In the data rows, zero lies at 4.5, halfway between 4 and 5.
Some points, each followed by its number:
[4 5 4 5 5 4 4 3 4 4 4 5] 0
[5 2 4 3 5 3 0 7 2 9 6 4] 1
[4 7 6 6 3 4 4 4 4 5 5 3] 2
[1 8 4 7 5 2 3 3 2 9 5 4] 3
[4 5 4 4 5 5 7 6 4 5 5 5] 4
[4 5 3 4 7 4 5 5 3 6 5 5] 5
[6 3 8 4 4 5 3 4 6 2 5 3] 6
[5 5 5 5 5 5 5 5 4 5 5 4] 7
[4 4 0 4 4 1 4 1 6 3 3 6] 8
[5 3 3 3 5 5 8 6 6 3 5 6] 9
[5 4 4 4 4 4 5 5 5 5 5 5] 10
[4 5 5 4 5 5 6 5 5 4 4 5] 11
[4 5 4 6 4 3 4 5 4 6 4 5] 12
[7 4 3 4 0 4 5 5 5 6 7 5] 13
[4 4 5 5 5 6 7 5 5 4 4 5] 14
[4 5 2 3 5 5 4 2 4 4 4 5] 15
[4 4 7 4 5 6 2 4 4 5 4 3] 16
[5 4 6 5 4 5 3 5 5 4 4 4] 17
[4 5 3 4 4 2 5 2 7 0 2 5] 18
[5 5 6 6 2 2 5 4 7 2 4 5] 19
[4 6 4 5 5 5 5 5 3 6 5 4] 20
[4 5 3 5 4 3 4 4 4 7 5 5] 21
[8 0 4 1 6 6 0 6 3 5 5 4] 22
[4 5 3 4 5 4 4 4 4 5 4 5] 23
[6 2 5 3 4 5 3 5 5 5 5 5] 24
[3 5 4 4 3 3 5 3 6 3 4 5] 25
[4 5 5 5 3 4 5 4 6 4 4 4] 26
[3 7 4 5 5 4 4 2 4 4 4 4] 27
[3 7 6 7 3 3 5 2 6 4 4 5] 28
[4 5 5 5 5 6 5 5 5 4 4 5] 29
[3 4 1 3 6 2 5 2 5 5 4 6] 30
[6 1 2 2 7 4 7 7 6 2 4 7] 31
[6 2 2 3 6 5 9 6 6 2 4 6] 32
[5 5 4 5 4 4 5 6 4 6 5 4] 33
[3 6 5 6 3 3 5 3 5 6 5 5] 34
[5 4 1 3 4 6 4 2 4 5 5 5] 35
[6 4 4 4 4 5 6 6 5 3 5 4] 36
[3 6 3 5 6 3 4 2 5 3 3 5] 37
[4 6 6 6 4 6 5 6 4 5 4 4] 38
[7 3 8 4 3 5 3 6 5 3 5 3] 39
[6 2 2 3 6 4 7 8 5 4 4 6] 40
[4 6 4 5 3 3 5 3 6 4 4 5] 41
[6 3 6 4 4 5 4 5 6 4 5 5] 42
[5 4 6 4 5 6 2 5 3 6 6 3] 43
[4 4 5 4 5 5 4 4 5 3 4 4] 44
[4 4 5 4 7 6 5 6 4 4 4 4] 45
[4 3 2 3 6 5 6 6 4 6 5 6] 46
[4 5 3 5 4 2 5 5 4 7 5 5] 47
[4 4 4 4 6 6 6 6 4 5 4 5] 48
[3 5 3 4 6 3 4 3 3 7 5 5] 49
[4 4 3 4 5 3 5 3 6 3 4 5] 50
[3 7 4 5 4 5 3 2 2 7 5 4] 51
[4 3 3 3 7 6 9 7 4 3 5 6] 52
[6 2 5 2 6 5 1 4 4 4 5 4] 53
[5 4 4 4 5 5 5 5 5 3 4 5] 54
[4 6 3 5 4 2 5 1 7 2 3 5] 55
[4 5 0 4 6 0 5 3 4 8 6 6] 56
[3 4 4 4 3 3 6 2 7 2 3 5] 57
[4 4 3 5 4 3 5 3 5 4 4 5] 58
[3 7 5 5 7 7 6 5 2 4 4 3] 59
[4 3 4 2 7 4 0 5 1 7 5 4] 60
[6 4 5 5 4 5 7 7 6 3 5 5] 61
[4 5 5 5 6 6 5 6 4 4 4 5] 62
[4 6 6 6 3 4 4 4 5 4 4 4] 63
[6 3 6 4 3 5 3 5 5 3 4 4] 64
[5 6 9 7 2 6 5 8 4 7 6 3] 65
[5 5 5 5 4 4 6 8 2 9 6 4] 66
[5 4 6 5 4 5 7 8 5 4 4 5] 67
[3 6 5 6 2 3 5 2 7 2 3 4] 68
[5 4 6 5 3 5 4 5 5 4 5 4] 69
[5 4 5 3 5 4 3 4 5 4 5 4] 70
[4 4 4 4 5 5 5 5 4 5 4 5] 71
[3 6 5 5 4 3 4 3 4 6 5 4] 72
[4 7 8 6 3 6 6 6 5 2 4 3] 73
[5 2 4 4 7 6 8 8 6 2 4 6] 74
[4 7 7 5 6 7 6 4 4 0 2 3] 75
[4 3 9 4 7 7 0 4 5 1 2 2] 76
[4 3 5 3 7 5 1 4 3 5 4 4] 77
[7 2 5 4 3 5 8 7 8 1 4 6] 78
[3 6 5 5 7 6 5 5 2 5 4 4] 79
[3 3 5 2 8 6 0 4 1 7 5 4] 80
[5 3 5 4 4 4 4 5 5 4 5 4] 81
[4 5 1 3 5 5 4 3 2 8 6 5] 82
[7 1 0 3 1 0 7 1 9 2 5 8] 83
[7 3 2 3 2 4 6 5 6 5 6 6] 84
[4 4 1 3 6 2 4 2 5 4 4 7] 85
[1 5 3 4 9 9 5 7 0 5 2 4] 86
[5 8 7 5 1 9 4 2 4 3 5 3] 87
[6 3 7 4 5 6 1 5 5 3 4 3] 88
[4 5 4 5 4 3 5 1 6 3 4 5] 89
[6 5 5 5 2 4 6 5 5 5 6 5] 90
[5 4 7 5 5 6 2 4 5 2 3 3] 91
[3 5 0 2 9 5 6 5 0 7 5 6] 92
[4 7 4 6 6 6 6 7 1 8 6 4] 93
[4 5 3 4 4 4 5 3 5 4 4 5] 94
[6 3 5 4 5 6 2 5 5 2 3 4] 95
[4 4 7 4 3 5 3 4 5 2 4 3] 96
[4 8 4 4 5 8 3 0 3 2 4 3] 97
[3 6 3 5 6 3 5 0 7 1 3 5] 98
[5 5 5 5 4 6 4 4 5 4 5 4] 99
[5 3 2 3 3 0 6 2 8 1 3 6] 100
[3 6 7 4 7 6 1 3 2 3 4 2] 101
[2 6 3 6 4 2 3 3 4 7 4 5] 102
[2 9 8 7 1 4 5 1 6 2 3 3] 103
[4 4 6 2 7 7 2 2 3 1 3 3] 104
[5 3 3 4 5 5 6 6 4 6 5 5] 105
[6 6 3 5 3 4 3 4 1 9 9 5] 106
[4 7 3 5 3 5 3 5 0 9 8 4] 107
[5 1 5 1 6 3 1 4 5 3 4 4] 108
[4 6 4 5 4 4 5 2 5 3 4 4] 109
[6 3 6 5 3 5 4 6 6 5 5 4] 110
[4 5 3 5 4 3 4 5 4 7 5 5] 111
[6 4 8 6 2 3 3 6 5 7 6 4] 112
[3 5 4 4 4 3 5 1 6 2 3 4] 113
[7 1 1 1 9 6 0 4 2 2 4 5] 114
[4 5 6 5 4 6 7 6 5 4 4 4] 115
[5 4 5 5 5 5 2 5 4 4 4 4] 116
[5 5 5 5 3 3 5 4 6 4 4 5] 117
[4 4 4 5 5 5 6 7 4 5 5 5] 118
[4 4 5 4 6 6 6 6 4 3 4 5] 119
[5 3 6 4 4 5 3 6 5 5 5 5] 120
[4 6 5 6 4 4 4 3 5 5 4 4] 121
[4 5 3 4 8 5 5 5 2 7 5 5] 122
[4 6 5 5 4 6 4 3 4 4 4 4] 123
[4 6 5 7 1 2 5 4 5 7 5 4] 124
[6 2 4 4 2 4 8 8 5 5 5 6] 125
[3 5 2 3 9 6 6 3 2 1 3 4] 126
[7 0 5 3 4 4 2 4 7 3 5 6] 127
[4 5 6 5 4 5 5 6 5 4 4 4] 128
[7 0 4 1 4 4 3 5 5 4 6 5] 129
[5 4 5 4 5 5 4 4 4 4 4 4] 130
[6 2 5 3 4 4 2 6 4 5 5 4] 131
[4 4 4 4 8 6 6 5 4 2 3 5] 132
[6 5 5 5 4 5 5 6 5 4 4 5] 133
[4 5 4 4 5 3 4 2 5 3 4 5] 134
[5 3 3 3 5 4 7 6 6 3 5 6] 135
[5 6 5 6 1 3 6 5 5 7 6 5] 136
[5 5 4 6 2 1 6 4 6 6 5 5] 137
New points follow, each followed by the numbers of its three nearest points above by angle, nearest first.
[5 4 6 6 4 6 7 9 5 5 5 5] -> 67 118 61
[4 6 7 6 4 6 6 6 4 3 4 3] -> 73 128 38
[8 3 9 4 2 5 2 5 6 4 6 3] -> 39 69 6
[3 6 5 7 2 2 4 4 4 7 5 4] -> 124 34 72
[3 5 2 4 9 6 5 5 1 8 5 5] -> 122 5 92
[5 0 3 1 7 3 1 7 2 9 7 6] -> 1 60 22
[6 4 2 3 4 5 5 3 5 3 5 5] -> 35 83 15
[5 4 0 1 7 7 5 0 4 1 4 5] -> 15 126 35
[4 3 3 3 8 5 7 6 4 4 5 6] -> 52 46 48
[5 6 6 6 1 4 5 5 5 7 6 4] -> 136 124 90
[7 3 8 4 4 5 0 6 3 7 6 2] -> 43 131 16
[3 6 5 5 5 4 4 3 4 4 4 4] -> 27 0 37
[3 6 5 5 4 7 4 3 3 4 4 4] -> 123 97 87
[4 5 4 4 5 5 4 3 4 4 4 5] -> 15 0 97
[5 4 2 4 4 1 5 4 6 6 5 6] -> 56 47 83
[7 3 9 7 0 2 2 9 6 9 8 4] -> 112 110 65
[5 4 3 4 4 5 4 3 4 5 5 5] -> 35 15 82
[7 8 8 7 0 7 5 2 5 4 7 2] -> 87 99 2
[5 4 4 4 7 5 6 6 4 4 5 5] -> 52 74 48
[3 7 8 7 4 7 6 7 4 6 4 4] -> 38 65 128
[6 4 4 4 4 5 7 5 6 2 4 5] -> 78 32 36
[6 2 5 3 5 5 3 4 6 3 5 5] -> 127 129 24
[4 4 2 4 5 4 4 4 3 7 5 5] -> 82 49 21
[4 5 4 4 5 5 6 5 5 3 4 5] -> 11 54 52
[4 5 6 5 5 6 6 6 5 4 4 4] -> 115 128 29
[5 3 3 4 6 5 5 5 5 4 4 5] -> 31 40 32
[4 5 4 5 5 5 5 6 3 6 5 4] -> 93 20 66
[5 4 6 5 4 5 3 5 3 7 6 4] -> 43 1 112
[4 6 5 5 6 6 5 6 3 3 3 3] -> 59 75 62
[5 2 6 4 5 6 3 6 5 5 4 4] -> 120 88 24
[3 7 4 5 8 6 5 4 1 6 5 3] -> 79 59 20
[3 9 7 6 3 9 4 0 4 1 3 2] -> 123 87 97
[6 4 3 3 4 5 5 3 6 3 5 5] -> 83 84 100
[7 4 7 4 3 4 2 6 5 6 6 4] -> 112 120 110
[4 5 5 6 5 5 5 6 4 5 4 4] -> 38 62 93
[5 3 5 4 4 5 4 6 5 5 5 5] -> 120 24 110
[5 3 3 4 5 4 6 7 4 7 6 6] -> 105 46 118
[6 1 5 3 4 4 2 4 6 4 5 5] -> 127 24 129
[5 4 6 5 4 4 3 5 4 5 5 4] -> 112 17 43
[4 4 4 4 5 5 4 4 4 4 4 4] -> 104 126 114
[6 3 4 4 4 4 6 5 6 3 4 5] -> 78 32 135
[7 2 9 3 3 6 2 5 7 1 5 2] -> 6 39 64
[3 6 5 5 7 7 5 5 3 3 3 3] -> 59 79 86
[7 3 5 5 2 6 7 7 8 1 4 5] -> 78 61 36
[5 3 4 4 5 5 3 5 4 5 4 4] -> 22 131 53
[4 6 8 6 3 7 6 6 5 3 4 3] -> 73 128 115
[7 5 5 5 0 5 6 4 6 5 6 5] -> 90 13 136
[5 4 4 6 2 2 5 5 6 6 5 5] -> 137 124 136
[4 4 5 5 5 5 7 7 4 6 5 5] -> 118 4 67
[2 9 8 8 0 4 6 1 6 1 1 2] -> 103 63 68
[4 5 4 4 7 5 5 4 3 3 4 4] -> 126 132 59
[6 3 4 3 5 4 4 5 5 4 5 5] -> 129 127 24
[4 5 4 5 3 3 6 4 5 5 5 5] -> 137 136 34
[4 4 5 3 6 5 2 3 4 3 4 4] -> 104 77 101
[6 3 5 4 3 5 2 5 4 5 5 4] -> 131 24 22
[4 7 7 6 3 5 5 3 5 3 3 3] -> 103 63 73
[5 4 5 5 6 4 3 6 3 7 5 4] -> 1 60 43
[5 4 5 4 4 5 3 4 4 5 5 4] -> 43 53 16
[2 5 1 4 8 2 3 2 2 8 4 5] -> 49 23 56
[4 6 3 3 5 8 4 2 3 3 4 4] -> 97 15 123
[4 4 6 5 5 6 6 6 5 4 4 4] -> 115 14 128
[5 6 7 7 4 7 7 6 7 0 3 4] -> 73 75 115
[6 3 6 5 4 4 0 8 1 9 8 4] -> 1 43 106
[4 5 4 5 5 4 5 3 5 3 4 5] -> 98 55 37
[4 5 6 4 6 5 2 3 3 4 4 3] -> 101 16 104
[5 3 2 3 6 5 6 6 4 5 5 6] -> 46 105 40
[5 4 5 4 5 5 3 5 4 5 5 4] -> 43 22 53
[5 2 1 2 8 4 7 7 3 7 6 7] -> 46 105 92
[5 3 5 4 5 4 2 6 2 8 6 4] -> 1 60 43
[5 4 5 4 4 4 4 5 4 5 5 4] -> 131 1 112
[7 5 5 5 0 5 7 6 6 6 7 4] -> 90 13 136
[5 4 5 5 4 5 6 7 4 7 5 5] -> 66 33 118
[5 5 3 4 3 6 5 2 4 5 5 4] -> 35 15 97
[9 3 9 5 1 3 0 6 6 7 8 3] -> 112 110 39
[6 3 4 4 3 4 7 7 6 5 5 6] -> 125 10 61
[5 7 6 5 2 6 4 2 5 3 5 3] -> 87 123 103
[5 5 4 4 3 5 4 4 5 5 5 5] -> 13 84 35
[5 4 0 1 8 6 4 1 3 2 3 6] -> 15 126 114
[6 3 5 5 3 5 8 6 7 2 4 5] -> 78 61 36
[4 8 5 6 4 6 4 2 4 4 4 3] -> 123 97 27
[5 4 3 4 4 5 5 3 5 5 5 5] -> 35 84 83
[4 5 5 5 4 4 4 4 5 5 4 4] -> 121 63 28
[6 7 5 5 2 6 6 3 4 4 6 3] -> 87 99 2
[6 4 6 5 4 4 2 5 4 6 5 4] -> 112 43 1
